A single turn carries every row of the set below to another of its rows. Some are shown first; where does it send the rows asked next?
J144: [-13  17  22  14  -1  29   7 -23   6  -5  -4   3  -3 -23   3   5 -10 -19
  16   5   3 -16]
J741: [ 14   1  -4 -16 -15  20 -13 -11  12 -39   1  -3   7 -13  -5  24   2  -1
  19   8   6 -18]
J186: [-18 -15  13  21 -29  13   5  -1  11 -26  21   1  -2 -29  -2  24 -17 -34
  -5   5  -7 -25]
J934: [-18 -18   6   4  -8  -1   7 -16  14 -11   5   0   0 -10  -5   3   6  -8
   7 -26  -5 -22]
J202: [  7  11  -7 -12 -26  10 -11  15   5  12   8   2   0  -7  -3 -10   3 -16
  13 -10  12 -18]
J762: [ 11  -4  10  -3 -41  38 -29  10  13  -8  10 -14   1 -25  -5  24  -4 -17
  -5  10   6 -32]
J715: [-20 -23  21 -13 -36  17   1   1   3 -31   4  -8  -1 -30 -11  26   4  -7
  21  -2  -7 -26]
J938: [ 17   1  -4 -24 -28   7 -20   6   5   2   9   2   0  -3  -4  -7   8 -18
   7 -10   7 -17]
J367: [ 25   0  25   8 -39   2   4  -1   9  -5  15   4  -3 -25  -9  -2  -8   1
   1   3  -7 -28]
J221: [ 15  -4  14  -3 -38  31 -27  11  14 -10  16 -11  -1 -33  -8  22  -4 -17
  -3   8  10 -37]
J950: [-24  -9  17  -5  -6  11  -7   9 -12   1  -1   1   5  -2  -1  -6 -12   3
   6   9   7 -11]
J628: [-25   6  -2   2 -16  -1   9 -16 -11 -15   3 -11  -1  -8  -6  13   3 -26
   8 -24   1 -18]
J23: [ 14  -7  18   3 -45 -14  -1  -5   7 -16   5   6  -8 -18 -14 -12 -12  -8
   1  -2  -7 -25]
J310: [ 13   2  -2 -11 -12  19 -15 -10  16 -37  -4  -5   4  -5  -5  23  -2  -4
  21   9  12 -17]
J478: [-22  -6  12  24 -35  24   6 -17  17 -14  15  -7  -2 -28 -12  11 -17 -21
 -11  -3  -3 -37]
J373: [ 12   8  21  13 -27  16   3   1   8  -6 -15   5  -5  -3   8  16 -10 -31
  -3   5  -7   1]
J312: [-15 -15   9  16 -33  13   5  -5   5 -27  21   2  -2 -27  -2  25 -19 -31
 -10   5  -6 -26]
J343: [ 10  13   7  -8 -14  19  -8   7  30  -6  -8 -26   7  -4  -9   5  -1 -14
   1 -16 -11 -34]
J444: [-19  11  13 -16 -17  20   6   8  19 -28   2  -8  21  -1  17   0 -15  -9
   1  -1   1 -11]
J687: [-25 -10   7  21 -37  21   4 -12   9 -19  18  -6  -2 -33  -8  16 -17 -24
 -10  -2  -4 -35]
J124: [ 12   8  28 -15 -16   4   3   3   5  -7 -20 -14  -2 -24   4   1  -4 -19
 -18   7  -4 -14]
J216: [  3  -1   8  12 -28  11  -6  11   7 -11 -16  -3  -5 -28 -21  25  -8  -2
  12  24 -14 -10]
J887: [-13   1 -11 -15 -53  23   8  -8  -1 -14  -3  -8   8  -6   8   6 -17 -26
  -4 -15  -7  -9]
J797: [-10  -3  11   4 -37 -13 -16 -10   1 -14 -19  -1  -3  -7  -7 -12 -20 -20
  -1   4  -4 -19]
J893: [  0 -12   4 -20 -30  16 -10   0   5 -39   5 -12   1 -26  -6  31   7  -4
  24  -3  -1 -22]
J808: [-23 -14  -1   2 -12  -3   7 -19  10 -12   6  -6   1  -6   0   1   9  -8
  10 -24  -1 -18]
J109: [ -8  12  -6 -19 -49  33   5  -8   0 -12  10  -9   4 -24  -4  -5 -20 -26
  -5  -4  -8 -19]
J91: [ -9   1  27  -1 -26  31  15  -5   0  -3   1  17   4 -15  11   7 -20 -15
  17   7   9  -9]
J368: [-23  -7  14   9 -19  19   1   9  23 -11  -7 -32  -2 -33  11   6  -6  -5
   5   1   2  -9]
J183: [ -2  -6  12   1 -39 -15 -15 -14   6 -21 -15   2  -5  -9 -10 -10 -17 -20
  -1  -1  -2 -23]
J957: [-11  19  26   5 -10  19 -14   3  -2 -11  -5   3   4  -8 -17  28  -8  -1
  11   4 -12 -28]
J86: [  1 -11  27  -5 -25  24 -20   8   7 -17 -16  -1 -14  -5   8  11 -11 -28
   2   8  17   0]
J998: [-21 -11  11  14 -24  15  -1  13  26 -10  -8 -35   1 -30   6   3  -6  -4
   2  -4   4 -13]
J47: [  8   8  -8 -16 -20  13 -12  17   6   7   2   7   3  -6  -2  -7   5 -20
  17  -9  12 -20]
J810: [  7  -1  10  -6 -44  42 -29   8  11  -9   9 -17   4 -22  -8  25   3 -20
  -1   5   8 -30]
J907: [-20  -2  10  24 -37  29   5 -13  15 -12  11  -2   4 -27  -8   8 -15 -18
 -14  -7  -3 -39]
J58: [ 10  -5   1 -28 -33   7 -23   1   0   4   5   3  -1  -6  -1  -3  11 -17
   8  -6   6 -11]
J648: [ -8  15  12 -22 -33  38   1 -10   0  -7  18 -10  -2 -32 -14  -8 -19 -11
 -11   9  -1 -13]
J56: [-24  -8  27 -15 -10  19  -8  17  -3  -9 -12  -9   9  -1   2  19 -15 -13
  -8  -1  -8 -17]
J449: [ 13  -7  24  -8 -28  24 -25  16   8  -1  13  -7  -5 -29  -3  18 -20 -14
  -3   3  13 -39]
J559: [-19   7  20  -5 -38  21  -2 -17   4 -20  -3  -3  -2 -12 -14  17 -37 -10
  26  -2   4 -14]
J412: [ 10 -10   1 -25 -34   5 -21  -1  -3   0  12   4   1  -3  -2   2  12 -16
   8  -6   2  -8]
J243: [ 11 -10  24  -6 -29  20 -26  21  13  -6   9  -6  -5 -28  -4  20 -14 -17
   2   4  13 -43]
J686: [-25   5  -6  -2 -10   4  11 -14  -2 -14   6 -15  -4 -10  -8  16   4 -27
  11 -27   1 -20]
J980: [ -6  18  17 -21 -29  34  -2  -7  -1 -13  19  -2  -4 -29 -13  -5 -21  -9
 -10  13   0 -13]
J229: [ -4  -2   5   4 -16  16   3  13  31  -9  -5 -37   6 -18  -2   3  -4  -5
   2 -16  -6 -33]
J776: [-24 -10  -6   0 -15  -3   8 -17   5 -13   2  -7   1  -7  -2   2   4 -18
  11 -27   0 -19]
J596: [-10  21  11  13 -17  24 -26  -3   0 -24  -3   4   2 -10  -4  26 -16 -15
 -14  11 -10 -17]

J124 goes to J444
J91 goes to J957
J741 goes to J183
Now find these:
J478 goes to J762
J980 goes to J310
J950 goes to J144
J312 goes to J243
J628 goes to J186
J715 goes to J367
J109 goes to J893
J938 goes to J776
J810 goes to J412

